One turn sends every row of this set to another row. A few are shown first. Where does it send the rows asked after them?
q603: [ -6.4,   4.8, -10.1,  11.8,   1.7,   3.3,  -1.9,   7.9,  10.5, -14.5,
 -21.1, -32.1, -23.7,  -2.8,  -9.9,  35.1,  13.5,  13.4,   4.8,  17.3,
   1.5,   7.4,  13.7,  25.4,   3.9, -11.2,  -9.0, -12.4,  -6.2]
q712: [ 12.9, -17.1,  10.5,   3.5,  11.5,  -4.6,  -3.9,  13.3,  -7.6,  -2.4,
 -13.3, -17.5, -19.7,   7.5,  -4.9,  19.7,  15.2, -23.4,  11.5, -14.2,
   3.4,   5.3,   8.2, -21.6,  -0.7, -18.4,   6.6,   6.9, -20.9]
q185: [  1.4,   8.2,   3.7,  11.3, -13.8, -11.4,   6.4,  10.3,   3.4, -12.8,
   7.1,  -7.7, -39.2,  -5.3,  -7.0,  19.3,  15.7,  -1.5,   6.9,  10.6,
 -19.3,  15.6,  -0.4,  21.4,   7.8,   5.0, -32.7,  -7.4, -14.5]
q537: [ -7.5,  10.9,  -8.0,  14.9,   1.3,  -5.8,  12.7,  12.1,  10.8, -16.4,
  -5.1, -42.4, -31.7,   1.0, -16.3,  16.3,  19.8,  15.3,   5.4,   2.1,
  13.2,  11.9,  21.3,  16.9,   2.3, -12.6,  -4.7,  -3.5, -12.2]
q771: [ 17.4, -11.4,   5.2,   0.4,  10.9,  -4.2,  -6.1,  15.3,  -5.2,  -6.0,
  -7.8, -17.3, -17.1,  11.0,  -5.7,  23.4,   6.9, -21.5,   7.3, -14.9,
   9.4,   0.2,  12.3, -14.6,  17.9, -17.3,   3.7,  -3.6, -19.7]
q501: [ -7.0,  22.7,  28.6,  -8.8,   2.1,  -0.6,   6.0,  11.8,  -7.4, -15.1,
  -8.4,  -0.9, -14.1,  10.1,  -2.9,  31.5,  13.4, -17.9,  12.4,   8.2,
  -6.0,  16.4,  16.8, -18.9,  -9.0,   1.3,   3.3,  13.9, -30.5]
q959: [-21.7,  16.1,   4.2,   8.3, -11.8,  -4.0,  -8.0,  15.2,  18.6, -19.5,
 -14.1, -28.7, -33.7,  -1.7,  -3.9,  20.7,  16.8,  23.0,   5.8,  12.9,
   7.0,   4.9,  28.5,  16.7,   2.3,  -2.5,  -8.0,   3.9, -20.9]
q166: [ -7.2,  14.4,  -6.1,  14.3,   0.3,  -6.6,   6.7,  10.9,   9.7, -20.5,
  -5.0, -38.4, -30.5,  -2.5, -14.8,  17.1,  22.5,  16.7,   2.7,  -1.7,
  11.0,   5.5,  19.5,  19.1,   2.8, -11.6,  -2.9,   1.6,  -9.4]
q750: [ -4.0,   9.3,   6.2,  -6.7,   4.1,   0.2,  -9.9,  20.2,  -6.1, -27.6,
  -2.2,   2.9,  -8.0,   2.1,   4.3,  33.3,  -2.5, -18.3,  12.2,   9.8,
 -22.1,   6.6,  13.7,  -1.8,  15.8,  -7.9,   4.0,  -7.4, -26.5]
q498: [-11.8, -17.1,   6.4,  15.6,   1.7, -11.7,   6.9,  25.6, -15.0,  -3.1,
  -8.3, -16.6, -18.8,   2.4,   4.5,   2.4,   6.6, -27.1,  23.5,   9.6,
   4.4,  22.2,  23.0,  -5.4,   4.8,  -0.1,   6.8,  -6.1, -14.1]
q532: [ -8.3,  23.9,  22.8,   0.0,   4.8,  -5.8,   0.7,  15.7,  -6.7, -16.7,
 -10.7,  -1.7, -23.3,  11.2,   0.2,  22.0,  14.1, -16.6,   8.5,  -9.3,
  -6.9,  15.9,  10.5, -20.8,  -8.7,  13.1,   4.2,  16.7, -29.4]
q852: [-14.3,   4.0,  17.6,  -6.5,  -7.4,  -4.1,   5.5,   7.0,  -3.7, -14.6,
   0.8, -11.0,  -4.6,   7.2, -14.2,  28.0,  15.7, -27.2,  22.4,  27.2,
  -4.0,  23.1,   9.3,  -5.4, -10.8,   0.4,  -5.0,  10.4, -23.3]
q845: [  9.5,  -4.0,  18.2,   1.3,  19.1, -12.3,  -6.1,  12.5,  -5.4,  -0.3,
  -8.7, -15.5, -21.5,   5.3,   3.5,  20.4,  25.1, -16.7,  19.9, -12.3,
   4.9,  -1.6,  12.7, -19.1,  -5.2, -12.0,   4.8,   7.0, -33.3]
q763: [ -5.5,   9.9,   6.7,  14.9, -22.8, -23.7,   3.9,   8.3,  -5.7, -17.9,
  -9.3,  -0.5, -34.7,  -5.4, -13.3,  11.0,  18.3,  -1.6,   6.8,  -1.6,
  -3.6,  -2.7,   7.2,  13.2,  18.0, -21.3, -10.1,   1.7,   1.8]
q127: [  1.3,  -9.6,   9.7,   6.8, -25.3, -15.6,   2.9,   9.8,  10.6,  -9.8,
  11.1, -10.7, -34.6,  -1.1, -13.5,   7.7,  17.3,   2.0,   9.0,   2.6,
  -6.8,  10.0,   9.4,  13.9,  22.1, -17.3, -24.8,  -5.0, -13.4]
q322: [  3.2,  25.5,  19.3,  -2.4,  -0.5,   1.6,   4.9,   7.0,  -4.4, -20.9,
  -8.5, -10.7, -20.1,   3.5,  -2.0,  27.4,  11.8, -24.4,  11.8, -14.1,
 -11.3,  14.1,  12.4, -16.9,  -2.3,   9.2,   1.4,  22.0, -28.9]
q500: [  0.0,  27.6,  20.9,  -1.0,   9.8,  -0.8,  -4.6,  14.4,  -2.5, -14.1,
  -6.6,  -7.3, -28.3,  10.0,   0.3,  26.2,   6.1, -13.3,   8.8, -18.2,
   1.4,  11.5,  15.3, -10.5,  -1.1,  10.7,  -0.9,  16.3, -32.7]
q593: [-20.4,  19.1,   5.4,   8.3, -12.8,  -1.9,  -7.6,  11.9,  18.1, -20.6,
 -18.8, -25.8, -28.6,  -0.9,  -6.2,  24.2,  15.4,  23.0,   3.6,  12.9,
   4.7,   4.0,  26.0,  18.3,   8.3,  -3.2,  -4.4,   1.9, -12.4]
q39: [ -0.1,  18.4,   5.1,  15.2, -10.8, -13.5,   6.4,   1.7,  -5.3, -15.0,
 -10.4,   0.2, -36.2,  -7.6, -15.3,  27.4,  13.3,  -3.4,  11.8,  -0.4,
 -13.1,   7.0,  -5.0,  24.4,  -0.4, -16.2, -18.8,   2.4,  -0.2]
q739: [ -0.4,   9.4,  15.9,  16.0, -18.4, -17.3,  -8.1,   3.1,   4.2,  -1.6,
 -27.8,   1.5, -40.4,   1.0,  -9.8,  24.2,  13.6,   2.8,  10.6,  -3.7,
   0.8,  -1.5,   1.6,  15.8,   8.1,  -9.8, -18.8,   0.5,  -1.2]
q46: [ -3.4,  -6.8,   9.1,   3.8,  11.9,  -4.3,   4.0,  26.8, -14.7, -10.3,
 -12.8,  -0.5, -11.8,   0.0,  12.8,  20.4,   3.0, -21.9,  18.0,  10.4,
 -11.6,  12.5,  21.1, -12.1,   9.2, -12.5,  12.5, -14.2, -20.5]
q877: [-13.8, -13.8,  -3.7,   2.6,  -7.1,   3.3,  -0.3,   7.1,  10.1, -12.5,
  -6.1, -30.6, -15.0,   0.6, -13.8,  28.8,  17.2,  -2.2,  21.2,  28.4,
  -5.8,  19.7,  10.7,  16.9, -10.0,  -4.4, -18.6, -11.5, -13.8]
q632: [  3.7,  -2.6,  18.0,  10.7, -24.2,  -5.1,  -2.3,   7.3,   6.8,   0.6,
  -8.1, -12.8, -50.5,  -1.3,  -8.9,  19.1,  13.1,  -2.5,   2.1,   2.6,
   0.0,  14.6,  10.1,  10.1,  11.2,   3.6, -33.8,   5.1, -12.5]
q106: [ 18.0, -12.7,   9.4,   2.6,   9.9,  -3.2,  -7.5,   7.2,   3.9,  -2.4,
 -17.4, -16.5, -16.0,   6.6,   1.7,  22.4,  10.8, -22.7,  21.7, -22.7,
  -2.3,   4.7,   7.8, -13.4,   9.9, -12.2,   4.3,   4.0, -24.4]
q188: [-26.3,   3.4,  10.3,   5.8, -14.7,  -9.4, -13.1,  14.2,  14.4, -13.3,
  -9.0, -25.9, -32.8,   2.4,  -0.6,  12.3,  23.5,  11.0,  22.5,  14.0,
   0.1,  11.2,  23.1,  10.8,  -7.2,  16.4, -13.9,   1.5, -26.0]
q41: [ -7.2,   3.7, -10.6,   8.6,  -1.2,   1.7,  -2.7,  10.0,  13.6, -16.2,
 -17.7, -33.0, -24.0,  -0.7, -11.3,  35.4,  15.9,  13.2,   5.6,  26.8,
   1.9,   7.8,  14.9,  21.3,   1.0,  -9.6, -14.3, -12.0, -12.9]
q93: [ -2.5,   4.2,   6.8,  -0.6,  -2.6,  -6.0,  -0.6,  19.8,  -4.3, -25.5,
 -13.1,   1.6,  -3.4,   3.8,   9.2,  19.5,   2.9, -22.0,  18.5,   4.3,
 -22.0,   9.2,  14.3, -10.8,  22.8,  -0.4,   9.5,  -8.7, -21.8]
q921: [ -7.8,  -6.0,  19.2,   7.6,   7.8, -19.3, -17.7,  10.1,   3.3,  -0.9,
  -3.8, -16.4, -24.0,   1.0,   5.5,  13.6,  26.9, -15.2,  32.8,  -1.0,
   1.7,   4.0,   9.5,  -3.0, -15.3,   6.8,  -5.0,  12.3, -36.3]
q429: [-14.0, -10.0,  -2.7,  15.2,  -7.6,  -7.6,  12.4,  15.3,   0.9, -12.1,
   3.0, -43.9, -32.4,   1.2, -15.3,   2.6,  24.2,  -3.2,  15.9,   2.9,
  11.5,  19.2,  24.2,   7.3,  -4.4,  -0.7,  -9.0,  -1.4, -11.9]
q680: [ -8.6,  -3.2,   8.8,  -1.4,   5.2,  -3.0,  -5.8,  22.5,  -4.9, -20.3,
 -11.9,   6.8,  -4.4,   4.9,   7.6,  24.1,   2.8, -17.6,  18.3,  10.4,
 -23.1,  11.8,   9.5, -11.2,   7.2, -11.5,   9.6,  -9.4, -23.5]

q877 moves to q188
q498 moves to q852
q959 moves to q537
Now these:
q750 moves to q500
q501 moves to q845
q39 moves to q739
q185 moves to q632
q680 moves to q532
q322 moves to q106
q593 moves to q166

